In the rows, zero is written as 128.
Turns, then the turns between two rows, first turn first; the first pair answered
W:
[139 176  89  61 163 132 156 119 123 105 106 129 122 127  83 140 123  74]  ->  [117 174  83  85 174 111  86 125 120 103 129  97  78 156 107 105 128 113]
[135  95 144 147 111 145 152 134 110 112 126 149 134 126 100 129 136 110]  ->  [130  98 145 142 118 144 124 150 106 106 144 139 108 150 112 113 133 124]
[105 124 147 102 109 123 155 148 142 158 153 156 113 128 161 170 134 104]  ->  [ 89 122 144 123 116 108 111 148 144 157 160 135  91 138 174 152 141 128]
[141 115 155  96 126 157 146 182  89 109 156 134 117 155 127 132 100 110]  ->  [106  98 137 175 130 111  73 141 108 126 135  91 103 136 131 107 129 163]
L:
[ 97 116 110 118 135 114 109 107  91 149  93  89 148  89 126  79 153 107]  ->  [104 112 132  82 131 142 123 148  66 128 128 107 133 112 127  76 139  87]
[135  85 129 147 127 114 117 159 114 119 159 170 126 138 145 120 119 110]  ->  [157 118 101 127 139 106 148 133 141 144 125 173 160 125 144 140 109 103]
[154 143 148 105 126 130 149  88 121 127 113 150 118 112 135 164 129 121]  ->  [131 118 155 146 116 118 112  83 114 120 116 136 102 106 133 147 149 141]
[123 131 119 169 117 115 135 100 153 149  90 118 152  93 116 130 142 141]  ->  [114  99 167 145 103 152 129 165 103 103 151 137 108 133 117 111 135 123]
H:
[103 107 125 154 134  73 133 103 135 129  84 140 113  88 107 109  97 140]  ->  [108  93 149 128 122  97 166 129 112 108 102 165 113  93  95 118  89 113]
[138 108 136 114 109 163 170 148 115 131 134 144 136  99 117 133 138 106]  ->  [158 151 107  84 137 157 160 147 137 150 133 128 128 125 141 128 120 119]
[107 119 122 158 131 106 101 125 132 129 132 108 121 124 141 121 140 162]  ->  [105  94 150 155 112 125 128 143 110 109 144 129 128 119 121 128 144 140]
U:
[ 84 109 141 176 115 113 100 126 114  96 120 120 125 111 139 102 151 129]  ->  [ 91 110 135 173 110 116 133 110 125 107  99 133 152  88 126 119 152 118]
[147 148 147 109 132 134  79 158 105 128 164 103 110 156 157  93 105 137]  ->  [137 146 127 152 132 106  61 117 129 149 130  84 125 125 154  97 122 159]
[142 130 126 118 116 142 176 113 126 131  99 158 157 101 120 148 130 114]  ->  [141 131 142  91 120 160 162 150 104 112 136 164 127 136 131 133 116 111]
[130  96 174 202  54 132 112 145 120 102 107 111 168  76 127 117 126 154]  ->  [144  98 177 183  49 146 144 149 118  99 105 127 185  73 122 130 121 134]

Between the rows of a pair lie two turns.
[131 118 135 159 152 102 114 100 125 115 108 110 112 132 144 123 144 131]  ->  [130 113 139 157 152 106 111 107 120 112 116 112 104 139 144 122 144 131]	L, W
[133 100 154 130 125 166 123 160 112 118 155 130 118 139 108 115 136 124]  ->  [132  93 150 150 118 157 143 133 126 129 127 133 147 107  94 131 146 118]	W, W
[143 168 122  70 138 150 158 117 136 135 126 120 130 149 139 124 118 104]  ->  [122 161 119  99 144 132 101 121 133 133 143  95  98 165 153  98 126 135]	W, L
[114 139 116 135 151 108  54 143 135 144 138  99  94 161 159  95 130 171]  ->  [ 98  75 151 184  99 115 126 114 122 129 101 137 153  82  99 135 161 129]	U, H
[111 125  60 161 150 118 103  79 169 144 117  94  87 130 149 124 144 158]  ->  [126  83 119 104 116 178 194 139 115  96 155 161  99 134 113 150 131  86]	H, L
[136 127 106 161 117 110  87 116 138 138 129 104  91 148 161 114 124 144]  ->  [144 136 103 141 123 116  89 126 138 138 138 104  88 160 166 112 115 137]	L, U
[106 104 152 128 119 103 160 165 101 107 124 115 159 105 142 158 140 124]  ->  [115 113 148 108 125 110 163 175  97 104 133 119 155 120 147 154 133 119]	L, U
[121 149 118  80 139 160 130 148 134 120  84 119 155 112 116 155 149  94]  ->  [120 166 110  72 152 155 103 155 138 122  95 105 135 132 135 141 144 110]	H, W
[137 145 107 117 122 116 179  95 133 168  95 125 180  85 110 164 137 113]  ->  [144 148 108 105 125 121 186 103 130 166 100 128 178  93 113 164 131 109]	H, H
[156 121 130 136 106 120 150 119 108  61 144 175 148 107  87 152 111 121]  ->  [146 108 134 160 101 115 132 116 105  58 148 167 139 103  88 143 119 128]	L, L
[132 136 137 111 143 134  98 134 127 118 155 109  98 151 129  96 124 139]  ->  [115  98 153 155 119 126 113 113 123 115 135 116 120 110 101 106 148 132]	U, H
[134 127 102 170 138 105 140  84 153 149  57 115 156  96 115 121 128 120]  ->  [164 157 100 109 151 131 176 109 151 146  70 135 159 122 122 133 100  95]	U, H
[115  87 125 139 128 111 123 121 116 145 152 121 100 132 115  94 151 130]  ->  [127 109 101 137 136 102 135  98 140 166 123 117 123 114 116 108 149 130]	L, L
[113 121 142 117 141 112  87 139 115 106 128  89 120 123 114 128 101  78]  ->  [122 139 128 106 147 106  90 128 129 119 117  85 126 125 120 132  95  81]	L, W
[133 136  95 130 115 116 159 104 141 150 102 133 181 107 124 138 142 118]  ->  [137 144 115  82 123 143 140 163 112 119 160 139 133 166 143 114 119 116]	H, W
[117 111 154 171 121 125 117 113 118 142 147 131 127 119 110 125 139 137]  ->  [131 121 149 150 118 132 155 108 122 145 136 147 149 111 103 142 131 117]	W, L
[109 130 116 209 109  88  51 127 147 123 126 103 101 121 129  98 117 186]  ->  [103  77 162 216  68 115 115 139 115  92 129 148 130  87  87 122 129 140]	H, U
[120 104 172 114 157 137 121 154  81 122 167  95 123 154 155 118 123 154]  ->  [119  94 160 150 143 123 163 100 104 143 112 102 183  92 128 148 143 141]	W, U
[109  94 165 133 101 153 134 153  89  95 167 145 106 145 121 113 138 119]  ->  [146 139 138  83 114 160 188 137 118 120 139 158 148 137 122 142 116  95]	W, L
[ 94  80 146 190 121  96 130 116 138 132  94 122 122  66 107 130 155 130]  ->  [149 161 126  58 168 138 148 181 140 132 141 133  92 152 151 126  95 111]	L, H
[139 121 135 118 125 143 115  92 164 123 153  56 106  82 143 135 118 159]  ->  [130 109 144 127 115 143 117  91 158 118 154  58 108  72 135 136 122 156]	L, W
[135 124 143 140 112 142 112 132 103 114 154 139 119 135 133 115 135 126]  ->  [156 153 126 110 126 146 130 128 118 126 146 142 129 141 140 124 119 118]	L, U
[179 213  77  80 165 147 165 119 164 140 117 139 159 149 136 144  78 113]  ->  [180 202  85  81 157 153 184 118 157 136 113 149 169 139 127 153  79 102]	H, W
[138 131 136 138 153 117 172 135 145 135 109 130 114 149 111 110 148 133]  ->  [135 123 144 143 148 119 174 136 139 131 112 134 114 146 107 108 152 129]	L, W
[121 159  98 152 143 101 100 123 139 122 109 106 128 144 131 115 133 151]  ->  [107 120 136 156 123 118 104 153 105  92 140 122 109 148 120 110 140 139]	U, L
[134 145 129 125 134 129  89 136 126 138 132 116 107 150 147 112 116 153]  ->  [131 111 145 148 107 133 141 114 121 134 105 145 151 102 112 138 133 124]	W, H
[124 115 122 133 123 115 100 143 127 124 111 112 122 138 119 123 133 146]  ->  [136 118 122 120 118 124 138 137 132 128  95 126 146 123 109 140 130 126]	U, U
[128 177  76 123 129 150 130 105 140 140 129 139 127 153 143 105 136 130]  ->  [123 151  89 143 111 152 157  90 135 136 112 152 152 119 120 120 150 116]	H, U
[124  75 189 102 100 168 176 101 128 130  94 126 122 130 101 147 131  97]  ->  [126  78 192  94 102 172 176 109 125 127 101 125 118 137 103 146 128  95]	L, U
[155 140  98  93 109 139 169 137 154 136 130 157 172 116 102 133 110  98]  ->  [134 143  74 143 120 103 111 103 175 157 112 120 164 107 115 114 127 141]	U, L
[ 96 101 133 139 115 112  94 130 121 125 153  99 114 145 125  78 129 143]  ->  [112 108 141 104 117 134 116 155 110 114 168 114 112 161 123  80 114 125]	H, H
[150 169 127  65 136 160 153 111 144 117 126 138 129 158 150 153 105 140]  ->  [128 157 127  97 141 142  94 113 137 111 147 114  92 174 166 124 115 174]	W, L
[124  82 156 140 104 104 122 133 102 163 113 118 130 122 102 118 127 115]  ->  [142 111 134 123 119  98 139 117 126 180  93 114 151 118 109 130 117 113]	H, L
[133 133 113 142 148 121 122 121 138 152 123 116 127 134 150 132 127 138]  ->  [135 115 136 134 131 139 156 138 120 137 130 140 136 125 130 143 126 112]	H, W
[139 185 121 198 149  95  80  63 191 139 123  97 111 134 162 117 157 162]  ->  [120 158 149 199 139 107  58 100 158 110 164  99  73 160 164  98 160 167]	L, U
[131 131 128 120 135 133 101 148 138 121 130 144 103 126 131  91 166 129]  ->  [139 148 112 114 144 125 104 135 153 137 114 139 115 123 134  97 161 131]	L, W
[135 105 115 168 147 108 116  98 163 152 107 109 168 114 145 132 125 162]  ->  [165 131 115 105 155 136 165 121 161 151 117 136 179 133 148 150 100 133]	L, L
[129 142 122 138 119 134 118 132 134 127 110  96 154 147 102 116 135 143]  ->  [127 135 129 139 115 135 111 140 125 120 120  98 146 150 101 111 138 145]	L, U
[132 121 133 147 140 145 134 125 139 161 128 121 140 105 131 164 150 116]  ->  [133 129 125 150 147 139 119 123 145 165 126 113 133 111 140 157 149 126]	W, L
[147 119 116 137 105 127 167 126 139 122 131 128 157  99 102 163 138 115]  ->  [124 106 116 174 105 108 116 119 139 120 136 106 134 102 110 143 150 143]	H, L
[146 136 108 108 128 122 122 123 137 143 109 125 137 138 130 119 124 131]  ->  [144 135 106 111 127 121 113 126 135 141 114 119 128 144 133 116 125 135]	U, W
[110  44 168 159  83 135 167 141  78 100 156 155 126 102  98 131 149 106]  ->  [177 154  96  64 138 133 209 118 139 157 114 150 167 126 130 158 102  96]	L, H
[153 182  98 104 135 125 130 122 148 144  99 124 140 144 155 146 106 124]  ->  [147 158 129  92 125 145 124 163 116 116 141 137 113 167 157 133 102 116]	L, L
[ 97 157  91 168 108  88  98 110 154 134 104  94 108 120 149 138 142 164]  ->  [115 136 113 148  82 115 179 108 142 123  88 139 156  86 115 176 141 116]	U, H
[100 103 120 142 125 124  99 116  90 108 119 139 110 167 176 162  96 117]  ->  [ 97  87 127 153 113 127 113 112  86 102 111 149 122 153 165 170 103 107]	U, H
[ 97 128  96 145 154  87  67  99 102 149 135  90  89 168 119 137 116 161]  ->  [ 98 129  87 156 150  78  78  77 113 159 113  92 109 145 111 144 123 160]	L, W
[ 97 112 125 192 108  99 108  90 137 117  95 131 148  91 100 132 131 144]  ->  [105  94 169 137  98 145 135 157  91  77 151 166 123 132  97 126 113 110]	H, U
[100 127 128 128 136 134  76 152 100 121 117 163 103 131 128  92 121 128]  ->  [108 117 138 114 125 150 117 156  96 115 111 186 125 118 111 110 118 103]	W, L
[106 103 145 178 114 113  88 134 116 148 178 114  71 135 127  96 136 143]  ->  [147 158 125 101 143 133 118 155 129 159 187 122  74 170 148 106 101 126]	L, U
[118 120 131  76 138 151 150 128  97 103 109 155 153 105 120 142 114 104]  ->  [ 88 108 116 141 140 114  96  94 115 116  90 120 143  86 126 126 140 147]	W, W
[154  96 138 134 119 146 177 155 139  97 146 137 138 115  96 125 110  92]  ->  [158 130 117 118 148 137 125 169 147 107 165 108  99 160 133  99  97 122]	U, H
[170 168  86  96 163 134 143 118 153 163  96  90 139 135 140 153 111 134]  ->  [140  99 121 159 120 134 167 101 133 143  81 108 162  79  96 164 144 121]	L, W
[173 159  91 100 148 124 137 114 126 157 129 148 164 130 168 111 148 129]  ->  [168 159  95  97 151 126 115 130 117 148 147 143 142 150 178  96 143 137]	U, U
[108 135 128 156 137 104 116 114 123 126 128 104 116 114 134 111 140 157]  ->  [112 112 156 144 119 129 157 135 101 105 140 131 125 107 113 123 138 128]	H, W
[111 108 146 161 128 115  98 119 119 113 133 117 105 130 134 121 136 162]  ->  [122 135 130 142 144 112  92 123 129 123 134 111 101 147 147 118 124 166]	L, W
[138 160  99 148 134 117  88 142 157 130 138  81  94 158 163 112 124 134]  ->  [116  99 148 173  99 136 106 164 118  95 160 106  89 139 132 116 142 112]	W, L
[100 121 135 144 139 128  56 154 115 110 170  97  74 162 143  90 124 156]  ->  [ 90  65 166 183  94 138 126 128 104  97 136 133 129  93  90 126 150 118]	U, H
[117 125 130 138 123 118  87 136 114 109 134 128 106 153 136  88 127 146]  ->  [133 118 133 131 106 130 159 117 121 115 101 159 158 113 106 126 130 110]	W, U
[146 166 111  87 147 133 123 146 136 137 135 128 129 160 151 126 109 127]  ->  [141 151 108 116 130 124 155 110 150 148  98 135 170 116 129 146 124 114]	H, W
[127 108 151 130 126 170 166 140  79 112 144 138 128  69 132 156 131 107]  ->  [127 137 136 113 154 162 107 158  82 115 171 110  84 117 168 127 117 138]	W, H
[141 140 109 124 137 120 155  98 145 149 100 128 161 100 117 146 128 128]  ->  [146 131 136  91 129 148 175 137 117 124 132 148 145 119 113 144 117 105]	H, U
[150 117 141 111 118 161 173 107 139  96 103 146 137 105  82 130 121 116]  ->  [147 113 150 102 117 170 171 121 131  89 119 149 124 117  85 124 118 112]	L, H
[131 133  89 137 125  79  66 149 161 143  66  67 113 112 154 117 139 174]  ->  [158 129 101 104 106 107 167 141 163 141  39 114 174  75 120 163 132 119]	W, H
[149 143 135 136 132 122 150  55 157 157  70 138 171 118 124 131 154  85]  ->  [130 151 137 138 152 111  60  93 141 144 124 103  97 181 163  82 148 130]	W, W
[119 110 127 131 149 139 141 127 134 135 102 127 169 131 105 141  90  97]  ->  [107  90 139 152 138 137 128 130 122 125 108 125 159 125  99 135  99 101]	L, U
[120 107 112 103 138  99 102 186 126 107 126 105 120 162 134 116 142 111]  ->  [116  97 104 136 126  83 124 144 143 123  85 108 157 116 115 137 159 105]	H, W
[116 123 117 149 124 106 112 107 151 137 109 110 125 115 134 123 135 149]  ->  [107  94 149 146 105 126 122 136 121 110 136 127 112 122 123 120 138 132]	U, L
[121 110 159 130  79 134 125 166  88 114 197 111  57 132 104 122 114 118]  ->  [120 148 111 155 104  93  74 123 129 153 167  70  58 133 129 112 119 160]	H, U
[103  87 168 188  99 122 133 121 109  91 121 143 139 106  90 146 152 126]  ->  [144 139 134 135 119 129 182 102 141 123  89 151 179 101  94 173 128 105]	W, L
[122 137 112 132 126 138 146 119 134 151 128 128 132  97 116 143 133 137]  ->  [121 126 131 118 124 151 138 150 115 132 159 134 108 121 119 132 128 133]	L, H
[116 161 145  43 142 114 153 125 182 123 180 120 152 177  99 125 167  63]  ->  [106 168 132  60 153  98 106 123 189 128 189  96 129 192 115 104 171  94]	W, L
[160 168  93 102 153 108 136  87 156 170  92 114 139 140 159 114 140 125]  ->  [171 169 110  66 153 132 147 126 135 152 121 131 123 168 164 110 124 109]	U, U
[121 163 119 115 183 122 149  97 176 169 109 117 165 125 128 127 127 122]  ->  [125 162 141  78 188 146 143 143 150 145 153 127 131 165 138 115 112 111]	U, U
[119 128 136  69  95 155 180 135 151 113 114 183 126 114 110 154 121  58]  ->  [120 127 141  63  97 159 174 147 142 106 126 183 114 127 112 146 119  59]	L, W
[141 150  97  62 135 128 150 129 117 146 142 151 125 146 109 158 113  77]  ->  [137 168  70  83 150 104 120 101 142 168 125 127 125 141 121 153 118 104]	H, W
[143 143 130 129 132 116 140 102 139 131 107 125 152 125 128 142 134 124]  ->  [129 112 157 143 115 124 139 117 116 111 123 134 141 122 117 135 145 119]	L, W
[118 126 138  90  72 169 125 138 169 149  98 148 171 139  83 148 143 152]  ->  [107 121 148  88  77 170  86 164 154 137 130 135 132 169  99 125 139 168]	U, U
[124 113 139 132 134 158 147 142 116 128 137 124 129 151 124 123 104 150]  ->  [122 119 122 154 139 139 135 117 136 145 115 114 137 135 126 125 111 164]	H, W
[133  87 146 173 142 139 101 129  91 137 165  88  96 132 123 124 142 123]  ->  [164 129 127 110 165 156 125 147 101 146 173  97  97 161 138 130 113 111]	L, U
[139 150 100 111 159 106 140 105 144 146 130 134 133 118 134 134 129 132]  ->  [123 106 131 136 132 118 161 110 122 127 134 152 141  94 110 141 144 118]	H, H
[137 105 118 107 124 161 135 144 101 110 142 149  91 126 100 106 129 103]  ->  [154 134  94  91 136 156 157 127 122 129 117 148 116 118 103 121 120  98]	L, U
[119 143  94 156 135  92 110  94 169 144 101  90 134 101 133 138 147 159]  ->  [127 102 158 100 105 153 172 167 111  89 156 147 125 124 109 147 131 101]	H, W
